m =
128,116,114,116,131,127,126,143,136,123,124,131,128
123,121,138,122,123,132,135,119,121,130,130,126,137
117,134,106,115,130,119,126,117,123,120,116,122,111
139,126,119,123,125,128,122,129,125,126,116,129,123
139,129,120,127,123,127,121,124,121,128,116,126,124
130,115,115,116,131,128,126,142,136,123,121,132,128
121,133,132,140,124,125,123,116,123,122,127,124,124
139,129,123,126,122,128,122,124,117,133,118,125,125
139,124,122,123,124,129,122,125,122,129,114,127,125
113,126,127,128,127,125,124,119,124,118,122,125,122
125,133,117,121,119,125,135,122,120,130,139,125,134
m[0,0] => 128
m[5] => [130, 115, 115, 116, 131, 128, 126, 142, 136, 123, 121, 132, 128]
m[1,9] => 130
m[5,2] => 115
m[9,8] => 124
m[3,9] => 126
m[6,3] => 140
m[3] => [139, 126, 119, 123, 125, 128, 122, 129, 125, 126, 116, 129, 123]
m[0,1] => 116
m[:, 2] => [114, 138, 106, 119, 120, 115, 132, 123, 122, 127, 117]
m[10,3] => 121
m[4,7] => 124
m[0] => [128, 116, 114, 116, 131, 127, 126, 143, 136, 123, 124, 131, 128]
m[9,4] => 127
m[2,10] => 116
m[8,6] => 122
m[3,2] => 119
m[8,5] => 129
m[4,4] => 123
m[0,5] => 127
m[10] => [125, 133, 117, 121, 119, 125, 135, 122, 120, 130, 139, 125, 134]
m[2] => [117, 134, 106, 115, 130, 119, 126, 117, 123, 120, 116, 122, 111]
m[9] => [113, 126, 127, 128, 127, 125, 124, 119, 124, 118, 122, 125, 122]
m[9,10] => 122
m[2,7] => 117
m[4,6] => 121
m[0,12] => 128
m[:, 9] => [123, 130, 120, 126, 128, 123, 122, 133, 129, 118, 130]
m[2,12] => 111
m[8,4] => 124

M = [136 123 125 128 152 152 151 128 124 153 106 133]
M[0]: 136
M[7]: 128

x = 117	133	112	123	114	119	156
x[0]	117
x[1]	133
x[4]	114
x[6]	156

arr = ((119, 134, 128, 141, 134, 125, 121, 142), (125, 122, 127, 112, 136, 122, 116, 141), (143, 150, 130, 121, 136, 125, 143, 140), (140, 135, 133, 134, 132, 128, 123, 137), (127, 136, 120, 129, 136, 131, 114, 125), (130, 136, 132, 126, 131, 124, 135, 133), (125, 132, 128, 125, 139, 124, 130, 126), (124, 136, 150, 127, 132, 135, 123, 126), (121, 138, 133, 137, 145, 123, 122, 117), (135, 123, 131, 130, 131, 141, 125, 139), (133, 134, 146, 117, 139, 125, 120, 135), (122, 138, 136, 122, 133, 124, 130, 128), (128, 144, 141, 135, 126, 134, 138, 128))
arr[0,-8] = 119
arr[-12] = [125, 122, 127, 112, 136, 122, 116, 141]
arr[3,3] = 134
arr[6,0] = 125
arr[-3,-7] = 134
arr[:, -5] = [141, 112, 121, 134, 129, 126, 125, 127, 137, 130, 117, 122, 135]
arr[-10,-4] = 132
arr[-13,-1] = 142
arr[-11,-3] = 125
arr[0,-4] = 134
arr[:, -7] = [134, 122, 150, 135, 136, 136, 132, 136, 138, 123, 134, 138, 144]
arr[7] = [124, 136, 150, 127, 132, 135, 123, 126]
arr[:, 0] = [119, 125, 143, 140, 127, 130, 125, 124, 121, 135, 133, 122, 128]
arr[12,-8] = 128
arr[0,6] = 121
arr[-5] = [121, 138, 133, 137, 145, 123, 122, 117]
arr[-6,-2] = 123
arr[-4,-7] = 123
arr[-6,-8] = 124
arr[9] = [135, 123, 131, 130, 131, 141, 125, 139]
arr[-11] = [143, 150, 130, 121, 136, 125, 143, 140]
arr[-11,0] = 143
arr[6,4] = 139
arr[:, -1] = [142, 141, 140, 137, 125, 133, 126, 126, 117, 139, 135, 128, 128]
arr[-10] = [140, 135, 133, 134, 132, 128, 123, 137]
arr[-9,2] = 120
arr[5,5] = 124
arr[-9,-2] = 114
arr[1,-1] = 141
arr[0] = [119, 134, 128, 141, 134, 125, 121, 142]
arr[10] = [133, 134, 146, 117, 139, 125, 120, 135]
arr[0,-5] = 141
